In the data rows, 500 means zero.
Here is a table of points, one per row:
[748,368,539,551,481,322,238,688,438,568,401,498,521,40,972,339,491,686,639,428,424,574,472,620,
 351,297,658,755,268,658,304,539,728,333,470,756,532,539,357,268,493,427,452,505,561,273,537,575,
 315,805,513,468,443,561,456,516,701]
[598,518,998,525,618,618,346,477,279,422,695,308,337,459,252,725,508,612,483,692,654,504,553,430,
 572,389,586,483,731,763,350,337,495,373,436,477,466,663,718,721,416,438,529,441,547,528,438,214,
 582,492,219,361,620,498,470,369,584]
[398,384,479,551,575,404,474,433,800,290,477,632,363,476,418,461,517,789,605,602,303,549,310,315,
 432,517,595,726,696,434,565,397,336,358,420,849,255,312,507,343,291,575,682,538,473,578,665,464,
 519,592,637,766,368,439,391,439,587]
[533,507,516,553,644,422,837,521,390,530,489,412,632,469,718,391,285,380,545,313,509,462,519,497,
 454,527,256,437,385,756,581,378,564,642,360,678,688,114,683,503,740,537,391,715,465,406,543,771,
 696,453,549,641,512,235,576,606,428]
[500,351,550,721,448,922,562,578,495,619,418,508,433,750,298,448,599,619,310,223,624,440,447,364,
 755,436,490,596,403,736,521,689,629,516,375,479,443,496,600,556,734,439,537,607,541,523,780,210,
 406,318,389,432,476,690,384,585,428]
[493,418,764,415,454,465,618,590,572,424,540,297,553,692,470,627,664,451,252,526,516,621,588,550,
 542,440,664,392,653,357,446,342,290,800,334,520,610,532,361,566,711,506,499,726,405,611,624,425,
 519,345,378,292,685,366,467,698,633]
[597,464,351,812,524,640,453,563,623,291,374,513,561,371,604,345,542,212,372,577,424,596,264,691,
 447,541,163,602,506,309,449,300,664,450,633,418,541,733,594,547,666,771,421,371,712,288,510,516,
 452,394,422,609,549,315,306,643,679]
[554,754,439,376,623,398,629,695,537,473,500,676,479,405,362,779,391,512,682,413,534,444,495,571,
 581,546,482,157,224,765,463,497,373,455,447,519,460,310,614,328,747,514,292,624,597,550,425,533,
 672,505,807,359,525,579,818,433,706]
[465,511,526,199,527,670,234,268,534,274,725,549,657,327,494,228,621,371,361,609,376,511,234,546,
 741,500,579,669,623,717,746,493,159,221,375,435,516,254,368,208,0,329,351,645,645,417,529,411,
 335,537,461,448,590,469,571,365,201]
[618,399,597,609,472,380,166,561,493,518,606,754,434,638,538,341,431,323,485,542,562,798,618,554,
 538,520,334,392,666,313,463,502,547,345,507,462,375,741,313,621,395,737,677,574,420,665,686,196,
 569,507,345,402,415,571,564,558,756]
[496,495,588,713,633,441,575,567,514,395,350,642,559,436,694,448,604,401,353,521,244,560,508,307,
 62,455,431,501,504,373,495,494,403,583,589,193,574,677,635,521,336,482,582,237,379,638,437,129,
 574,398,588,692,570,690,625,342,465]
[436,512,435,572,365,619,222,520,476,617,495,486,828,682,377,781,606,391,690,558,693,403,551,610,
 477,553,499,534,395,682,667,286,463,662,598,431,590,423,681,539,716,527,713,775,342,441,596,747,
 365,698,450,351,395,450,561,436,245]
[353,438,477,735,655,523,672,628,563,999,557,265,544,748,503,417,284,375,737,693,536,304,603,354,
 471,613,465,242,611,413,616,527,322,812,437,562,362,552,543,533,496,390,332,779,329,566,677,541,
 747,750,334,466,78,533,357,412,557]
[543,531,580,432,238,362,579,386,264,640,539,376,437,408,503,483,288,370,515,446,259,635,362,765,
 199,775,322,481,478,601,310,902,515,322,788,426,497,568,226,596,366,460,690,436,697,212,714,366,
 469,372,560,589,642,203,346,454,529]
[332,609,567,345,559,670,633,493,731,449,437,517,324,419,445,475,380,334,350,629,717,435,729,283,
 609,354,408,825,272,468,395,447,514,463,595,252,443,247,526,525,628,524,540,547,445,466,444,570,
 612,745,648,401,546,668,766,416,584]
[610,437,203,193,518,438,389,288,399,367,365,102,484,533,500,507,331,454,530,292,637,492,744,359,
 30,483,449,428,403,791,587,208,366,760,501,509,459,67,388,276,980,480,296,510,706,757,406,710,
 413,773,723,359,642,544,438,450,280]
[500,665,554,277,156,646,435,374,618,262,564,261,666,192,320,252,316,606,266,462,345,313,189,421,
 652,518,841,792,346,485,542,564,410,236,593,712,696,528,370,365,44,407,667,359,549,939,462,802,
 535,635,329,460,539,534,213,678,395]
[585,546,679,346,551,433,549,390,759,601,327,763,702,434,450,433,478,466,608,506,381,306,426,181,
 657,416,529,368,434,307,596,301,894,505,680,334,396,586,247,525,430,511,317,502,428,367,497,382,
 611,299,498,682,570,448,301,559,435]
[376,658,270,793,543,560,434,356,472,415,663,589,482,751,700,539,371,564,730,804,479,598,391,779,
 643,315,538,481,638,128,164,668,682,419,532,674,593,882,319,874,472,549,403,236,393,447,408,576,
 517,360,523,571,448,613,650,439,397]
[627,282,317,378,568,357,488,380,372,819,505,381,415,196,433,688,679,682,460,314,486,630,578,521,
 533,652,384,558,421,385,545,563,665,750,547,259,774,427,598,525,525,475,371,459,419,591,285,880,
 627,592,717,463,199,514,422,443,539]
[439,613,386,678,533,436,472,411,415,880,571,477,459,690,409,523,652,664,374,505,441,417,753,581,
 403,553,737,650,412,305,643,423,475,117,608,848,669,360,486,306,408,558,267,240,637,306,439,466,
 541,380,536,644,530,428,546,538,376]
[524,685,377,44,633,484,538,572,321,194,434,464,764,732,476,656,407,548,576,156,677,396,548,577,
 415,565,668,614,353,564,539,747,281,406,558,400,522,366,999,644,724,498,283,548,649,560,467,705,
 307,498,443,533,695,533,466,590,525]
[497,442,524,483,324,365,775,561,483,634,334,602,358,352,589,658,407,393,341,669,783,499,637,544,
 439,500,565,334,666,251,537,515,514,686,418,714,301,399,498,566,361,316,609,577,534,532,460,549,
 372,437,556,546,491,762,341,508,315]
[342,508,596,547,726,530,512,588,385,573,427,626,601,449,378,466,519,762,601,579,550,435,625,208,
 396,671,549,533,810,352,568,634,772,642,452,443,554,609,542,237,561,631,553,612,396,576,599,343,
 405,367,775,578,471,553,650,257,587]
[467,184,667,642,577,505,473,782,493,480,381,734,261,488,679,500,759,613,540,631,508,582,500,249,
 637,515,303,556,542,463,581,419,531,632,706,384,386,667,256,177,378,526,490,309,377,537,471,448,
 387,687,487,433,455,327,428,650,311]
[735,657,555,466,232,534,572,463,485,438,575,573,275,556,322,314,748,390,560,479,438,447,307,576,
 474,620,480,330,565,529,574,617,547,398,393,388,494,520,431,508,657,338,596,422,437,269,145,395,
 445,404,362,284,294,529,744,667,711]
[133,565,0,543,327,356,624,366,590,327,750,496,372,808,594,675,623,529,532,330,399,549,548,999,
 992,229,525,64,494,597,252,714,362,612,149,380,304,930,627,999,291,553,959,204,416,461,255,576,
 511,156,251,671,751,448,641,450,548]
Along one direction, these points spread out more than along any other. Take the direction at right angles to it along which they spread out most. Go by this last direction. Where along it does each point below lie, from 0 to 99? 50 is the average, and the first point above lies past it. One standard deviation of the points above along it is 16.
[533,507,516,553,644,422,837,521,390,530,489,412,632,469,718,391,285,380,545,313,509,462,519,497,
 454,527,256,437,385,756,581,378,564,642,360,678,688,114,683,503,740,537,391,715,465,406,543,771,
 696,453,549,641,512,235,576,606,428] >> 34
[465,511,526,199,527,670,234,268,534,274,725,549,657,327,494,228,621,371,361,609,376,511,234,546,
 741,500,579,669,623,717,746,493,159,221,375,435,516,254,368,208,0,329,351,645,645,417,529,411,
 335,537,461,448,590,469,571,365,201] >> 78
[436,512,435,572,365,619,222,520,476,617,495,486,828,682,377,781,606,391,690,558,693,403,551,610,
 477,553,499,534,395,682,667,286,463,662,598,431,590,423,681,539,716,527,713,775,342,441,596,747,
 365,698,450,351,395,450,561,436,245] >> 34
[496,495,588,713,633,441,575,567,514,395,350,642,559,436,694,448,604,401,353,521,244,560,508,307,
 62,455,431,501,504,373,495,494,403,583,589,193,574,677,635,521,336,482,582,237,379,638,437,129,
 574,398,588,692,570,690,625,342,465] >> 58
[627,282,317,378,568,357,488,380,372,819,505,381,415,196,433,688,679,682,460,314,486,630,578,521,
 533,652,384,558,421,385,545,563,665,750,547,259,774,427,598,525,525,475,371,459,419,591,285,880,
 627,592,717,463,199,514,422,443,539] >> 42
[610,437,203,193,518,438,389,288,399,367,365,102,484,533,500,507,331,454,530,292,637,492,744,359,
 30,483,449,428,403,791,587,208,366,760,501,509,459,67,388,276,980,480,296,510,706,757,406,710,
 413,773,723,359,642,544,438,450,280] >> 35
[398,384,479,551,575,404,474,433,800,290,477,632,363,476,418,461,517,789,605,602,303,549,310,315,
 432,517,595,726,696,434,565,397,336,358,420,849,255,312,507,343,291,575,682,538,473,578,665,464,
 519,592,637,766,368,439,391,439,587] >> 71
[597,464,351,812,524,640,453,563,623,291,374,513,561,371,604,345,542,212,372,577,424,596,264,691,
 447,541,163,602,506,309,449,300,664,450,633,418,541,733,594,547,666,771,421,371,712,288,510,516,
 452,394,422,609,549,315,306,643,679] >> 57
[353,438,477,735,655,523,672,628,563,999,557,265,544,748,503,417,284,375,737,693,536,304,603,354,
 471,613,465,242,611,413,616,527,322,812,437,562,362,552,543,533,496,390,332,779,329,566,677,541,
 747,750,334,466,78,533,357,412,557] >> 36
